In the data rows, 128 means zero.
Here are some points, each followed by its number:
[149 103 130 162 154 122 116 126 163 143 122 145 130 110 144 142] 0
[147 145 165 159 136 106 136 133 145 175 124 126 106 129 116 173] 1
[ 98 146 150 141  80 110  64 137  87  85 114 127  90 155  99 111] 2
[118 101 151 164  86 143  89 127  68 100 122 122 172 130 120 118] 3
[134  71 146 164 163  98  87 102 136  93  79  77 174 169 178 137] 4
[183 149 125 123 156 138 164 152 189 171 168 144  62 128  97 154] 5
[ 89 102  99 136 106 166 132 151 107 123  94 122 181 162 154  71] 6
[136 139 118 134 131 101 138 131 123 107 153 123 139 156 117 140] 7
[134  73 121 152 172 102  81 104 123 102 104 100 160 139 187 124] 8
[115 110 102 136 103 164 111 140  98 127 105 118 183 153 149 119] 9
[176  69  39 159 204 117 114 109 121 110 134 135 163 148 204 126] 10
[121 138 152 128 128 129 140 113 108 102 152 121 122  88 125 158] 11
[166 135 118  48 125 144 113  90 126 123 149 161  80 112  74 139] 12
[179 103 134 147 176 114 119 144 147 139 133 101 144 120 151 127] 13
[169  95 142 126 156 121 156 140 160 164 142 118 147 171 160 144] 14
[125 127 132 158  92 148 105 117  76 105 124 125 145 147  93 124] 15
[118  89 104 128 124 123 159 112  96 134 150 132 115 119 113 119] 16
[155 155  96  39  99 136 126  90 115 145 151 210  48  84  69 143] 17
[140 127 117 113 142 147 134 125 117 125 144 112 148 136 117 115] 18
[116 101 101 100 142 112 146 150 134 136 143 119 151 193 120 136] 19
[116 138 112 128 158 165 127 137 128 131 149 180  66  81  82 155] 20
[114 149 130 153 112 128 148 137 113  78 108 126 159  91 188  83] 21
[159  98 107 110 127 129 169 130 128 117 130 155 127 148 126 140] 22
[151 130 143 156 128 129 132 159 160 151 130 132 150 112 124 135] 23
[119 109 120 159  94 177  79  78  88  99 138 141 146 163 137 118] 24
[148 120 105 131 151 139 109  95 138 139 113 139 164 132 155 107] 25
[159 129  95 125 178 113 122 123 154 158 127 127 134 110 135 126] 26
[129 108  91  89 192 156 163 132 141 114 156 129 154 162 164 136] 27
[137 111 111 136 174 126 120 133 132 124 116 135 111 142 154 131] 28
[155 100 145 138 117 119 127 126 117 131  74 135 139 126 113 124] 29
[162 140 107 131 140 136  81 117 107 136 139 163  82 112 110 134] 30
[139 102 133 121 132 113 156 126 122 118 115 123 165 152 154 106] 31
New points follow, each followed by the numbers of its two nearest points above by angle, seen from the average point of the numbered points, nearest first.
[124 107 127 152 119 103 156  92  99  89 132 112 145 121 146 115] 21 31
[134 150 142 119 158  69 155 131 184 141 109 107 156 124 154 116] 26 13
[109 141 162 111  97 132 124 146 144 123 120  97 114 123 131 127] 2 11
[117 125 131 120 136 153 106 163 186 165 112 129 158 127 125 153] 23 0
[168 149 132 147  98 135 166 117 171 119 173 167 116 108 127 164] 5 23
[ 98 126 130 113 164 109 108 107 107 115 130 142 110 116 107 135] 20 11
[129 139 131 126 118 150 114 140 120 118 123 129 145 128 153 111] 21 9
[120 156 105 174 104 133 150 122 155 142 151 156  96  71  89 146] 20 5
[140 156 113 136 182 118 129 137 171 154 115 137 129 116 116 145] 26 5
[101 138 146 138 140 123 112 110 121 120 103 156 125  99 104  90] 2 20
[133 141 108 193 130 132 179 137 124 126 122 130 122 142 165 106] 21 6
[152 110 114 159 136 115 138 108 134 111 115 112 143 145 156 118] 4 8
[126 125 159 121 126 129 109 152  98 140 130 155 121 138  90 101] 2 15
[116 106 117 155 134 150 100 129 125 108 121  89 136 136 122 112] 3 6
[136 136 136 118 173 101 124 141 148 181 141 102 124 145 128 147] 1 26
[102 165 150 145  87 130 135 136 149 120  76 116 153 137 149 121] 21 6
[117 147 102  95 104 117 102 130 111 126 166 146 119 124  88 125] 17 12
[115 111 146 149 143  92 139 101 123 115 136 113 116 150 147 118] 4 8
[124 133 124 116 149 125 139 122 147 123 125 142 132 146 134 151] 27 19
[ 89 161  90  97  78 115 111 128 108 151 144 142 133 119  69 120] 17 2
[154 132 140 131 106 123 151 122 143 132 131 140 108  69 140 117] 11 23
[126 147 121 108  98 151 132 108 116 157 143 139 134 139  90 155] 17 12
[133  94 146 131 124  90 135 114 100 115 100 123 154 151 143 103] 31 4
[125 130 187 144 127 131 105 129 165 175 141 117  98 106 134 172] 1 23
[156 130 140 158 134 109 154 145 131 119 128  82 143 113 186 107] 21 13
[121 122 105 149 115 154  87 137 135 116 113 176 155 145 115 157] 24 9
